In the rows, zero is written as 128.
A state moves one step at a time under one of 7 hidden systems, and each row is a state written as 18 numbers. Each run below is a few steps of one system.
run 1, kub (9 x 18):
[[ 91  90 148 160 108 116 129 136 160 176 145 120 109 117 118 108 107 175]
 [142 113 156 161 152 152  94 150 140 127 116 110 176 100 145 158 180 125]
 [152 144 116 116 140 106 137  62 177  93 116 152 148 124 131 135 142  90]
 [111 119 134 108 101 157 147 115 168 187 139 172  94 171  89 106 122 128]
 [149 134 136 104 137 175 133 220 115 147 128 148 140 119 146 156 152 113]
 [155 135  86  83 124  81 171 118 111 102 105 128 153  95 179 143  99  89]
 [103  91 123 138  67 113 162  91  99 176 145 106 122 182 118 101  95 137]
 [132 135 168 168 135 164  95 192  85 111 141  87 134 187 156 140 166 129]
 [144 173 114 103 184  82  94  95 106  61 102 106  96 127 164 137 118  99]]
run 2, dapi, 9 rows:
[[134 164 130 168 199  89  88 148 170 137  92 104 111  42  95 116 158 123]
 [123 102 106 157  72 107 189  78 174 186  87 126 188 100 103  90 131 114]
 [140 125 128 105  71 173 185 164 152  55 165 177 201 130 149 147 112 154]
 [147 168 107  73 181 113 114 165 118  67  92 141 119  53 172 152 114 135]
 [121 109  78  93 120  98 146 100  67 197  73  87 142  76 113 110 107  84]
 [144 133 111 112  73 149 180 157  77 119 178 126 168 199 105 125 115  67]
 [123 191 134  82 168 119 106 177 147  65 149 141  61 185 155 119  89  94]
 [ 67 120 123 121 146  84  94 125 112 188 111  79  42 118 109  76  70 151]
 [118 120 140 209  76 115 142 105  72 127 173  84 138 180  67  93 133 169]]
run 3, Venam:
[[107  73 152 148 121 172  88  88 117 183 118 108 156 133 100 133 164 135]
 [126 151 132 137 134 145 113 130 150 111 176 120 155 162  52 112 133  61]
 [102 159 124 102 113 133 158 181 194 123 104 135 132 145 145  85  93  90]
 [ 98 109 109  86 101 140 151 170  99 132 124 129 132  82 139 119  70 173]
 [184 142  97  99 139 126 154 132  75 108 141 167 135  73 109 171 144 144]
 [173 129 118 106 132 126 147  78 111 163  80 155 124 145 160 152 175 107]
 [115 108 138 142 102 135 119  83  81 165 130 100 107 207 117 111 133 122]
 [128 171 142 172 132 103 119 167 105  87 159  79 116 185 114 102 125 102]
 [109 156 133 137 150  78 121 153 166  73 102  92 117 117 194 109  91 126]]
run 4, kub, 9 rows:
[[105 111 136  76 105 182 134 167 108 171 122 147 106 170 146 122 107 127]
 [157 134 111 109 140 107 136 188  67 123 152 104 136 116 153 160 119  87]
 [140 134 105 138 105  67 161  92  78 116 108 101 116 138 159 113 108 145]
 [ 91 102 157 153 111 146  93 107  87 120 147  94 110 186 135 117 118 176]
 [133 150 155 162 186 115  66 150 121  85 154  96 100 134 130 144 147 130]
 [136 150 120 132 171  88 103  74 142 119 105 141  81  82 106 123 131 163]
 [114  94 143 135 117 158 118 102 153 150 155 174 118  91  78 136 133 202]
 [134 117 151 151 138 140 130 180 200 110 148 153 170  79 145 156 146 142]
 [131 115 116 115 130 101 148  99 205 150  86 137 167  88 158 127 130  80]]
run 5, dibi, 9 rows:
[[145 158 130 120 129 154 137 150 113 106 121 164 108 118 109 128 142 179]
 [126 128 124  71 151 161 105 106 125 131 115 153 114 130 120 139 127 106]
 [133 127 122 129 131 111 131 111 130 157 169 129 115 141  73 121 122  91]
 [149 152 110 123  99 122 183 155 145 108 142 150 156 122 111 116 117 116]
 [123 106 117  87 114 127 141 121 129  95 138 138 154 121 174 150  93 124]
 [126 101 123 131 119  95 130 128  76 153 152 100 106 139 146 137 107 135]
 [147 162 125 144 122 126 144 163  84 119 107 105 122 164 147 116 145 125]
 [110 147 148 116 152 138  98 142 156  92 112 112 122 166 172 123 118 102]
 [ 79 111 145 145 130 117 104 138 160 162 133  96 106 136 117  94 101 131]]
run 6, Kat, 9 rows:
[[146 127 130 155 125 117 124  82 137  81 118 107 198 125 136 139 155  98]
 [141 131 141 134 131  95 137 103 164 148 139 152  70 180 165 138 132 130]
 [122  82 138 124 109 158 133 160 104 195 133 136 131 112 133 145 137 157]
 [164 131 120 142 139 121 124 114  95  88 104 105 187  91 145 154 163 117]
 [142 155 127 134 125 101 134  73 124 119 118 141  77 185 140 118 136 142]
 [114  92 148 127  98 172 130 152 109 180 163 138 122 167 106 131 131 144]
 [149 129 134 149 147 134 112 163 115 108 112  91 190 106 149 148 166  84]
 [124 148 127 148 136  75 125  81 141 120  88 106  88 155 171 106 123 137]
 [103  78 152 141  97 149 127 128 119 160 175 145 105 148 114 135 113 195]]
run 7, todu:
[[173 161 103 126 133 103 154 150  92 101 148 133 138 103 101 139 135 111]
 [127 142 115  88  98 146 157 118 106 107 110 139 131 173 148 110 106 119]
 [100 146 139 127 145 140  96 164 110  96 131  92 119 145 132 108 105 126]
 [151 174 121 150 132 110 150 165 130 121 128 125 123 128 103 106 140 116]
 [119 145 114 121  98 140 155 118 129 128  77 121 149 138 125  89 123 130]
 [108 138 127 130 135 142 108 130 108 107 105 110 127 102 109 107 120 170]
 [150 151 122 129 133 141 136 139  99 145 131 148 107 119  79 123 148 147]
 [120 133 117  94 119 163 131 108 124 146 113 141 135 140  87 110 127 103]
 [108 133 125  99 136 148 116 135 144 101 145 139 137 107  99 123 100 128]]
run 8, Venam (9 x 18):
[[154 140 136 134 137 107 152 153 156 133 116 169  88 115 177 149 140 174]
 [129  77 144 140 139 135  98 111  96 162 122 109 139 107 155 163 152 152]
 [144 118 134 149 140 111 111  86 138 123 175 131 138 144  90 149 147  91]
 [117 138 150 144 117 132 136 147 191 137 133 135 125 177 146 113 131 106]
 [ 89 106 140 116 123 140 116 175 134 130 147 104 133 126 144 119  89 130]
 [144 129 111 111 140 104 140 155 132 112 158 143 136  76 117 147 106 125]
 [156 113 119 106 119 130 161 117 146 143 112 172 142 103 157 155 143 138]
 [138  94 134 108 118 158 124 104  96 163 137 145 130 152 128 152 147 129]
 [145 139 129 134 132 121 127 136 109 149 153 115 117 169 106 131 142  79]]
run 9, vamas (9 x 18):
[[148 130 137 111 145 144 124 140 122 104  76 153 125  96 198 159 150 181]
 [128  71 150 109 159 137  80 108 115 157 166 139 104 122 151 185 134 141]
 [127 112 151 170 122 158 109 114 117 197 129 127 116 152  72 118 176 142]
 [145 159 152 171 133 120 143 172 197 137 112 140 119 148 153 121 165 122]
 [126 101 134 147 107  75 160 141 165 117 181 138 120 123 173 146  93 158]
 [121  97 117 118  71 149 171 131  79 158 117 139 139 119 133 124 112 195]
 [157 143 134 102 150 172 119 189  91 135  89 145 127 110 165 157 164 141]
 [169 112 137 133 177  97  95 118 112 145 183 142  88 126 132 190 158 111]
 [132 118 139 166 104 111 136  84 110 190 135 118  93 193  99 104 150 128]]
run 10, vamas:
[[121  98 159 123 150 182  87 172 157 120 200 152 150 106  87 167 137 127]
 [168 125 122 140 105 142 170 105 165 164 169 199 143 118  50 141 171 123]
 [150 145 128 115  78 147 196 174 158 144 143 164 145 200 150 124 132  81]
 [148 160 110 116 114  94 177 221 102 102 187 138 102 132 136 132  85 128]
 [172 140  77  99 116  76 186 118  40 148 121 136 107  92 129 141 112 134]
 [149 145 115 101 141 130 115 116  24 132  79  88 112 172 175 136 147  98]
 [124 168 140 142 204  91  52 125  88 107 121  76  49 146 131 123 134 115]
 [103 119 128 174 161  52  90  44 150 161  97  74  90 109 115  97 124 126]
 [ 68 107 157 182 106 133  96  84 170 115  59  60 173 145 160  78 126 147]]
run 11, Kat, 9 rows:
[[195 146  98 120 132  87 180  73 142 147 102 185 121  92 137 158 168 128]
 [163 110  98  78  75 140 200  95  83 174 127 189 120 155 131 144 129 138]
 [182 125 101 113  99 134 175 161  37 143 161 129 164 149 122 163 147  79]
 [164 186 109 157 112  93 172 166  61 112  97  84 128 182 158 105 148  86]
 [ 93 132 143 159  79 114 142 160  74 118 135  69 103 218 169  88  91 155]
 [ 98 119 175 181 137 145  78 210  90  83 173  65 130 160 156 132 121 165]
 [ 95 162 174 175 185 144  39 152 143  70  83  69 106 136 158 108 149 162]
 [ 56 101 175 152 160 151  37  59 181 124 117 102  91 145 104  96 119 177]
 [104  74 173 157 160 168  60  96 227 148 172 155 154  91  74 155 159 144]]
run 12, dibi:
[[167 132 109  89 125 119 147  88 105  57 160 160 154 137 149 169 118 113]
 [140 108 120  94 129  92 145 150 105 155 180 147  68 158 167 160  89 123]
 [138 139 113 120 105 131 161 199  69 159 123  94 138 160 140 117 126  76]
 [118 157 129 133 138  98 118 145 140  55 113  72 162 158 181 113 105  66]
 [ 72 104 154 154 113  85 116 136 175 136 129  90  93 159 185  97  78 157]
 [ 88 116 151 171  91 173 124 168  92 150  89  84 149 135 121  87 139 192]
 [115 163 141 137 162 161  68  92 111  51  73 102 143 110 114 111 151 169]
 [104 132 151 124 160 132  80  59 178 152 119 163  47 147  93 110 130 173]
 [127 134 135 130 105 201 138 140 138 189 143 179 126 132  15 106 166 147]]
run 13, todu, 9 rows:
[[152 124 131 136 162  91 113  81 183 132 112 125 148 115 155 151 157  64]
 [105  98 145 150 106  92 136  87 189 105 151 143 114 132 169 130  97 186]
 [143  81 166 176 125 142 116 163 115 174 144 123 135 134 166 170 175 167]
 [163 119 121 128 168  93 110  73 133 166  93 122 127 115 153 159 173  74]
 [104 102 139 141 119  93 115  44 169 100 166 135 106 150 132 125  95 164]
 [138  93 178 174 122 168 110 167 144 143 175 146 136 158 145 170 174 166]
 [157 124 128 116 170 110 117 118 169 183  82 137 126 111 164 152 172  62]
 [ 95  93 121 138 117  63 127  57 176 118 150 116 114 107 140 114  72 153]
 [148  79 165 179 102 154 129 152 107 129 186 142 159 137 141 179 166 193]]
run 14, dapi (9 x 18):
[[127 138 161 165 125 166 116 195 100 118 142 125 115 141 124 130 152 196]
 [134 153 143 175 179  99  76  97 151  90 100  85 141 111 128 125 161 106]
 [115 102 118 115 106 145 146  65 182 181 112 170 140 106  73 108 134 126]
 [141 117 146 148  85 175 171 206 140 128 142 155 177 120 147 142 147 170]
 [151 151 125 132 174  90 108 140 151  53 115 110 160  78 184 157 132 101]
 [130 104  81  68 125 102 155  65 124 182  96 151 125  71 109 127 103 105]
 [142 110 115 109  63 167 192 185  59 152 147 135 164 159 141 139 123 129]
 [148 177 132 106 177 107  95 164 111  40 152 103 118 166 175 151 115  67]
 [ 97 130 104  78 158  87 107  83 131 194 110 124  39 122  99  96  80  99]]

Which system made each of these runs?
run 15, 2 rows:
[[124 140 124 134 153  63 128 187 176 127 225 130  75 121 102 131  75  95]
 [143 117  83 156  58  79 213  87  85 169 113 113 163 106  91  94 111 142]]

vamas
run 16 (2 x 18):
[[159 134 135 118 104 136 168 179 150  66 138 140 188 171 227 166 134  84]
 [ 93  75 142 121 154  80  89 175 129 134 157  67 114 116 223 158  76 115]]

dibi
run 17:
[[156 115 126 120 162 113 106 108 120 106 149 141 132  94 138 174 141 126]
 [154 121 120 128 138  93 146 131 127 187 133 147  86 127 137 146 141 123]]

dibi
run 18 (2 x 18):
[[100 128 102 116 117  74 142  58 166 153  87 101 122 130 127  78  88  84]
 [102  98 153 180  95 142 119 119 129  71 173 117 165 113 108 127 114 214]]

todu
run 19, 2 rows:
[[124 144 106 119 124 114 130  89 115 128 114 108 135 133  88  98 117  93]
 [126 132 131 144 101 112 158 140 159 129 168 136 134 154 107 115 114 114]]

Kat
run 20 (2 x 18):
[[138 162 115  97 140 138 132 183 110  98 176 139 126 125  82 128 106  98]
 [134 158 105  84 101 139 176 174 133 114 126 143 149 145 132 110 101  82]]

todu
run 21:
[[168 149 139 143 136 159 136 131 160 113 116 169 161 114 116 149 187 132]
 [101 108 136  90 137 171  95 101 149 161  89 127 133 150 133 120 131  91]]

Venam
run 22, 2 rows:
[[121 138 137 134 121 160 113  84 142  81 116 130 162 147 108 119 141 133]
 [104 155 138 114 146 155 101 132 154 129 113 138  93 143 100  99 122 132]]

Venam
run 23 (2 x 18):
[[115 175 117 138 105 119 146 136  83  67 163 132  85 145  70  85  84 200]
 [132 143  86  61 142 107 154 120 126 163  43 143 113  65 154 113 106 111]]

vamas
run 24 (2 x 18):
[[159 164 129 136 139 102 145 162 128  93 135 132 113 150 164 140 135 116]
 [107 113 141 105 133 130 118 159 157 145 118 120 117 151 183 131 107 104]]

dibi
run 25 (2 x 18):
[[147 150 132 146 144 129 118 100 141  70  92 134 148  95 144 134 157 168]
 [124 106 114  97 128 163 122  87 133 150  80 145 170  76 103 129 147 127]]

dapi
run 26 (2 x 18):
[[123 119 146  88 112 197 123 127 146 105 110 156 161 174 162 140 137 116]
 [123 135 139 110 155 143 111 179 150 126 190 154 101 120  86 141 113 121]]

vamas
run 27:
[[170 145 112 122 140 101 153 166  97 146 137 126 123 130 144 149 142  84]
 [141 125 112 110 100 112 160 103  85 129 100 132 115 149 167 126 117 149]]

kub
run 28, 2 rows:
[[136 129 114 121 125  87 156 147 113 167 143 136  84 122 129 126 106 131]
 [159 117 127 153 106 114 157 143  95 124 132 118 158 127 161 148 147 144]]

Venam
run 29:
[[181 152 131 140 116 117 165 131 105  69 127 158 132 151 188 163 156 169]
 [116 112 126  67 166 150  78  80 110 114  79 126 122 114 169 148 122 121]]

dapi
run 30:
[[117  75 141 110 154 136  85 134 114 142 147 110 142 104 165 172 124 120]
 [154 143 126 163 160  98 115 103 123 137 102 123 116  77 105 134 168 150]]

Kat
run 31, 2 rows:
[[ 99 140 152 162 176  70  89 184 155 135 139  98  43 104 160 117 101 181]
 [128  86 130 148 172 111  74  75 106 154 100 105 129  34 122 159 155 178]]

kub
run 32 (2 x 18):
[[135 110 139 173 123 102 111  50 111 132 149 108 123 162 103 129 151 132]
 [131 151 169 155 148 162  94 132 147 111 139 153  86 177 121 133 167 166]]

kub
run 33:
[[138 127 151 134 131 145 128 162 152  99 172 167 113 133 145 157 132 174]
 [138 108 138 117 170 130  96 151 141 160 123 130 121  96 155 164 148 113]]

Venam
run 34 (2 x 18):
[[ 97 171 136 125 154 158  74 139  87 114 108  75 103 179  82  81 124  94]
 [105 184 106 148 133  72 141 141 143 105  93  79 119 100  97  59  89 117]]

Venam
run 35, 2 rows:
[[136 138  97  93  89 132 176 118 116  77 117 144 178 105 131 121  99 135]
 [136 157  98  67 131 151 139 155  83  93 105 136 139 101 126 129 106 120]]

dapi
run 36:
[[ 98  77 128 118 123 107 114 126 120 177 114  81 140 112 167 130 100 105]
 [156 118 124 157 141  82 122 106 105  85 169 113 150  99 127 161 133 134]]

todu
run 37:
[[ 83 136 145 156  82 119 155 162 180 125 159 120 115 187 119  71  81 137]
 [123 143 104 124  99 105 185 191 144 113 110 136 153  52 136 103  87 170]]

vamas
run 38, 2 rows:
[[130 149 153 170 151 124  99 154 148  93 124 103 139 130 143 127 153 133]
 [103 123 144 132 147 125 106 128 178 145  94 128 106 102 148 118 127 153]]

dibi
run 39, 2 rows:
[[125 139 138 100 151 160 121 165 196 154 132 164 124 123 111 130 136  83]
 [117 101 111 122 119 115 141 118 165 150 142 120 180  78  89 123 111  86]]

dibi
run 40, 2 rows:
[[109 124 145 107 159 164  93 158 183 120 157 154 128  96  95 138 120 119]
 [143 117 111 102 121 112 171 169 171 167 148 170 130  85 120 139 111 113]]

todu
